Each path below is one point turned by a fixed rotation once a step. After each direction that follows a path, write how fast that rotation turns it, in degrees per step (0 if it stays still).
Each turn is a multiple of 5 degrees from 10 to 175, or 0.
Each row of a path follows its step; steps can be skipped.
Rotation 1:
step 0: [-27  22  -6   3  -4   1  10 -10  -5 -23  19   2 -12  17 -17   8  -6   9
 -29  20  15  19  27  17 -11  -9  -1   1 -14  -7 -30 -10 -12 -12  -7  -8
 -18  -6 -14]
step 1: [-16 -12 -11  12  17  10   0 -12 -11  -5 -12 -20   5 -17  10  -6  10  -8
 -12  22  12  11  -2 -26  -6  -7  20 -32  -1  15  11 -19  16  -2  26  -5
  -2  37  -8]
step 2: [  7  17 -13 -22   3  16  12  -2 -20 -28 -21 -29  10   0 -16  11  -9  -8
   5   7 -17 -23   9  27 -25  24   1   9  -7 -11 -12  -5  21  -9   2  -5
 -11   0   7]
step 3: [-11 -28  -9  23 -13  19  15 -16 -25 -11  27  -9 -17   6  -1   9  -9   8
 -23   5  16  16  -5 -11 -24 -21  -6  -2 -10 -18 -26   8   1   8   5  -5
 -14  -2 -14]
step 4: [ -6  18 -16  -8 -10  15  24  11  -6   7  -1 -19   7 -11  11  -6   1 -31
  -3  17  27  -6   0 -14  -9  21  22 -11  10  25   9 -31   3  -3   6   3
 -10   7 -27]
step 5: [ 12   3 -10 -30  -7  24 -14   7 -11 -39  -3  -6 -10   6 -33   8  -7   9
 -21  10  -5  -8 -13   5  -7 -16   0   6 -12  -7   2 -11  33  -8  23   7
  -4 -10   2]
step 6: [-11 -17 -17  32 -22  -1  41 -13 -19  -1 -10 -24  -8  13   3 -15   3   3
  -6  15  13   1  -4  -2   9  -1  24   2   2  -7 -23  15   2  15  21  13
 -12 -10   2]
step 7: [ -6  -5 -10 -20  -6  19  22  16   6   9  11  -2   1   7  13   6 -30  -8
  -4  27   4 -21  22  -5  -7   7  -3   2  -2  -3  18 -15  28 -10   1  13
  11  12 -40]
step 9: [-10  15   0  16  18  -1  36  -9   6   1 -11 -12 -12  -3  -7 -17  -4   9
 -13  -2  17 -15   8 -26   0   3   8  16   3  -8 -22   5  13  -6  19  48
 -10  -4  -9]
step 10: [  9 -11  10 -34 -27  27   0  -9   3  12 -10  -1 -16   6  35  -5  -1 -13
   2  18   5 -17   6   9   0  -9  -9 -15   5 -12  -1  13  33  -9  20  -5
   2  11 -20]
[-7  3 -1 -9 -8 11  1 -4 10 -3  4 -1  1  2  2  7  5  3  0 -5 -8 -4 -6  3
  8  1  2  0 -7 -4 -7 -5  3 -1 -8 -3  2  4  3]	135
[ 1 -6 -7  3 -2  6  2  4  1  0  9 14 -6 -4  9 -2  0 -7  3  9  0  3  5  7
 -2  0  0  8  6 -3 -5 -6 -5 -1 -2 -2  3  2  1]	100
[ -2  12   0  -9   5  -1   1   3  -1  -2   2   3   1  -4   2   1   4   3
 -13  -3   2   4  -4  -6   4  -8   3   5   6   7   0  -8 -10  -4   5  -1
   0  -1  -4]	90
[  7   0   1   2  -6   5  -5  -5   6   7  -4  -3   7   0  -2   0   0  -7
  -3   4  -3  11   6  -4   3   3  -5  -4   0   7   2  -8   3  -3   3  -4
  10   2 -10]	115
[ -7   3   5   1   2   5  -2  12  -2   0   2   1   4  -2  -3  -5   5  -2
  -3   3   4   1   3  -8   0   1   0  -4   3  -9   0   0   4   7 -14  -6
   2 -11  -5]	90
